Where one turn sends some rows of the set: a few examples, then the rows asked:
Kabur: [  9   1  -2  -5  -5  -5  10   9   7 -10   1  -6   4  -7   2  -9   0   6
  10   5  -2  10   1   5  12   3  -6  -9   5   2  -3  -4  16   8   9 -11
  -3   2   6   1  -5  10   3]
luvep: [ 21  -6   7  -7  -4  -4   3  11   5   0  12  -4  -1  -5  -1  -5   4  -3
  -7   5  -1  -2 -26   8  21   6  -1 -10   2  -3  -6  -5   1  -9  11   6
   0   4   2   0   8   0  -4]
Rapu: [ -8   4  20   1   5  -8   6   0  -5  -5  30   0   4 -14 -11  -4  -4  -2
  -4   0   3   8 -13  13 -13  -5  -2 -10   0  -2  -6  -1  14 -15  12  -1
   3   1   3   2  -3  13   1]
Ganok: [-16  -4  -4  -5   6  -7   0   8   0  -8  21  -6   7  -6   0 -15  -9 -16
  -3   4   2   7   2   3  10   0 -14  -3   5   0   0  -4  -6  -8   2  -9
  -8  -2   3  -6  -2  10   9]
Bap: [ 19  -6  10  -5  -1  -5   6  11   3  -5  14  -6   3  -5   0  -7   7  -3
 -10   5  -3  -2 -21   3  24   4  -1 -13   2  -4  -4  -5   0  -7   9   8
   4   6  -3  -3   2   5  -4]
doko: [ -4   2  24  -2   1  -7   7  -2   0  -6  31  -1  -3 -11 -13  -7  -9  -4
   0  -1   1  10 -15  10  -7   1 -11  -8  -1   2   0  -5  21 -11   8  -3
  -5  -2   4   4   8   5   1]
Tipun: [ -1  -5  29   8   0  -6 -11   1   0  -4   5  -5   0  -9  -1  -8 -23   7
  -8  -1  -3  -3   0   1   4   5  -7   5   4   0 -10  -2  10   0   6   9
  -3   3   4  -2  -2   3  -2]
tuzit: [  9  -7  -7  -3  -3  -1  12   5   6  -5   2  -1   5  -8  -1  -4   1  10
  11   0  -1   6  -4   8   6  -5  -1  -8   3   6 -11   2   5   0  16  -8
  -2   6   5   3  -9  15   2]
bifan: [ -1  -3  27   6  -1  -7 -15   4  -4  -2   6  -3   3  -9   0 -11 -23   7
  -8  -3   1   3   3   4   4   2  -2   0   6   0 -11  -2   8   3   9   8
  -1   1   7  -5 -10   9   2]
gozaz: [ -2  -5  24   6  -2  -6 -16   3  -2  -1   5  -1   1 -12  -3  -8 -23   8
  -8  -2   2   0   0   7   2   1  -3   2   7  -1 -13   0   7   0  10   8
  -2  -1   8  -3  -9   8   3]
ganu: [-14  -2   4  -6  11  -7  -3  11   3  -9  23  -1   1  -9  -2 -12  -8 -12
  -1  -1  -2   1  -6   3  13  -1 -22  -1  -1   7  -6  -2  -9  -7   1  -8
 -16   5   9  -4   2  14   1]
fim: [ -6   5  23  -1   3  -5  12   6   0  -4  26  -4   3  -9  -1 -10  -8  -8
  -5  -2   4  16 -13   7 -14   1  -6 -12   7   1  -4  -4  19 -11   8   2
   0   0   3   1  -4  10   2]
bot: [ -8   7  22  -5   6  -9  -3   5   4  -7  27  -3   4 -14 -11  -3   0  -6
  -5  -1   1   8 -14  12 -15   1  -9  -8   5  -2  -2   0  20  -9   7   1
  -4   0   6   0   2   7  -6]
vuzuf: [ 20  -4   2 -10  -6  -6  -3  13   4   2  12  -3   1  -8  -3  -5   6  -3
  -7   5   2  -1 -24  14  19   4   0 -11   3  -6  -5  -4   2  -7  12   4
   4   1   4  -1   2   3  -5]
fos: [  9  -2  -1  -6   6  -3   8  13  16  -7   0  -3   7 -10  -3   0   5  12
   4   2  -4  -1  -8   0  -1  -6 -10  -5   4   5 -10   7   3  -3  12  -1
  -7   5   3   4  -6  15  -3]
Loto: [ -1  -3  29   8  -1  -6 -11   1  -5  -6   6  -5   3 -10   2  -9 -22   8
  -8  -3  -3   0   3   2   7   4  -4   2   4  -2 -10  -3   9   2   7  10
   0   4   4  -3  -6   7   0]
Pag: [ 11   2   6  -5   6  -5   8  11  11 -13   5  -1   5 -10  -7  -5   4  16
   4  10  -9  -4  -8  -4   8  -6 -13  -2  -1   1  -4   3   8  -3  11  -8
  -8  -1   2   3   3  11   4]
femel: [-16  -1  -2  -3  11  -7  -2   9  -2  -4  20  -3   3 -10   2  -7  -4 -13
  -1   0  -3   1  -5   7   8  -1 -17  -1   2   5  -6  -2 -10  -9   5  -9
 -12   9  13  -3  -1  14  -4]
lotib: [ 20   1  10  -7   0  -7   6  16  -1  -3  13  -5   4  -5   2 -11   5  -2
 -12   7  -1   2 -20   4  23   4   1 -14   4  -6  -2  -5   2  -6  10   5
   5   3   1  -4  -1   8   0]
tad: [ 20   0   5  -8  -3  -9   0  13  -2  -1  13  -2   4  -8  -2  -9   6  -1
 -10   8   1   1 -22  11  22   2   4 -14   3  -8  -5  -5   1  -7  12   2
   7   1   3  -3  -1   7   1]
Fegol: [  7   3   3  -5  -2 -10   5   4   7 -17   6  -6   8  -9  -5  -8   7  10
   7   8  -7  -1   3   0  16  -2  -8  -3  -1  -2   2   1  16   7   7 -10
  -3   2   1   0   0  11   2]
nezi: [ -9  -2  21  -3  -2  -8   9  -4   3 -10  30  -6   5  -9  -8  -7  -3 -11
  -2  -6   5  11  -7   9  -8   2  -4 -13   3   1  -1  -2  21  -5   7   6
   1   4  -3  -1   1   8  -3]
Guki: [-14  -4   2  -8   7  -8  -2   7   2 -11  24  -2   5  -7  -5 -16  -8 -14
  -3   2   2   3   0   1  17  -2 -18  -3   1   4  -1  -2  -7  -5   1  -8
 -12   1   2  -6   2  14   8]
baf: [ -2  -6  25   6   0  -5 -17   2   1  -1   5  -4   1 -11  -5  -5 -23   8
  -7  -1   0  -5  -1   5   1   5  -6   5   6   0 -11   0   7  -2   8  10
  -3   0   5  -3  -4   3  -2]
Kef: [-17  -4  -8   0   8  -6  -1   9  -4  -4  19  -5   4  -8   4 -11  -9 -14
   0   4  -1   5  -2   7   6   1 -12  -1   5   1  -4  -5  -9 -11   6 -12
  -6   4   9  -3  -3  10   3]

femel turns into Guki
Loto turns into gozaz
Now find these:
bot turns into nezi
vuzuf turns into Bap
Kabur turns into fos

Where one turn sends some rows of the set: a few examples, then the rows asked:
Poger: [  8   7  -4  -1  11  -1   5   2  -1   8  -1 -10  -4   1   2  -5  20]
vemez: [  3  -2  -3   7   9   6   8  -5  -1  11  10  -6  -5  12 -11  10  14]
puz: [ -2  10  -5  -3 -10  11   1  -6   7  -1  -8  -2   5   0   4  -1  15]
muzog: [ 5  1 -7 -6 12  0  1 -6  0  0  2 10  7  0 -6  1 -2]
mem: [ 5 -7  7 -6 -4 11 11 -7 -5  0  2 -7 14  3 -3  4 -3]
pugi: [  4  -6  -7  -2  -5 -11  -4  -8  -2   3  -5  -2  -4   2   8  -8   6]
lagom: [ -4  -1 -11  11  -2   7   4  -4   3  -3   4   0  13   3  -4   2   0]
sos: [-6  8 -7 -9  5  0  9 -1 -8  4  7 -8 -4  2  3 -3  3]
dapav: [ 6 -8 11 -1 -4  7 -5  3  1 14 -1 -2  3  8 -4  8 17]
sikor: [ 16 -10   9  -9  -9   3   6  -6  -3   9  -2   0  -1  12  -3   3   0]
Belop: [ 11   8   3   0   9  -2   9  -9   4  12 -10  -7  -4   2   3  -4  14]
fak: [ 18   0   0  -3  -1  13 -11  -3   1   4  -6   0   5  10   6  -4   6]
Teve: [  5  -4  -3 -17   3  -3   1  -1  -1  12  -4   5  -5   2  -9   3   4]
lon: [  2  -9 -11  -3  -6   3   1   2   5  -1  -8  -3   8   8  -1  -6  -4]
litig: [ -2   3  -2 -10  -9   4  11  -7  -9  14   0  -5  -2   8  10   5  16]
bopuz: [ 18 -14  -7   6  -2  13   1 -11   1  11   2 -14   2   4  -4  -5   7]
Mipi: [ 0 -5 -4 -2  2  1 -3 -5  1 23 -7 -2 -2 15  8 -4  4]
poteb: [  7   1  -7   9   5  13   0 -18  -1   0   3  -6   7   1  -1   6  18]
Mide: [ 13 -13  -3   2  -1  12  10  -4  -1  14  -1 -17  12   8  -2   2   8]
futo: [  2  -1  -7  -4   3  12   8 -12   1  16  10   5   0   9  -9   4  -4]
kib: [  2  -1 -10  10  -5   7  -2  -1 -12   8  -8  -2  -3   5   7   5  14]
Dobek: [  2  -4  -5  -4 -13  19   8  -7  -2  13   1   0  -8   7  -8   6  10]
Kon: [  6  -5   1  -2 -14  10  -2   2   1  -3   7  -9   5   9   4  -5  13]
fam: [  4 -10   2  -5  -5  14  -1 -12   1   0  13  -8   1  -1  -7  -6   1]
zoz: [ -5   8   2   3  -2  -4   9 -15  -1   4  -3  -4  -6  -2   0  -3   0]
Fabo: [ 10   5  -8   9  10   4   4 -11   6   0  -3  -6   7  15   2  -4   0]
bon: [  6  -8  -3  -7  16  -1   3 -12   4  13   3  -5  11  10  -5   4   5]
bozu: [ -8   8   0   0   1  12   6 -11   7   7   8   4   7   1  -5   5  14]

fak turns into kib
muzog turns into lagom
bon turns into Fabo
Now find these:
sikor turns into pugi
fam turns into sos
bopuz turns into Poger
Dobek turns into Teve

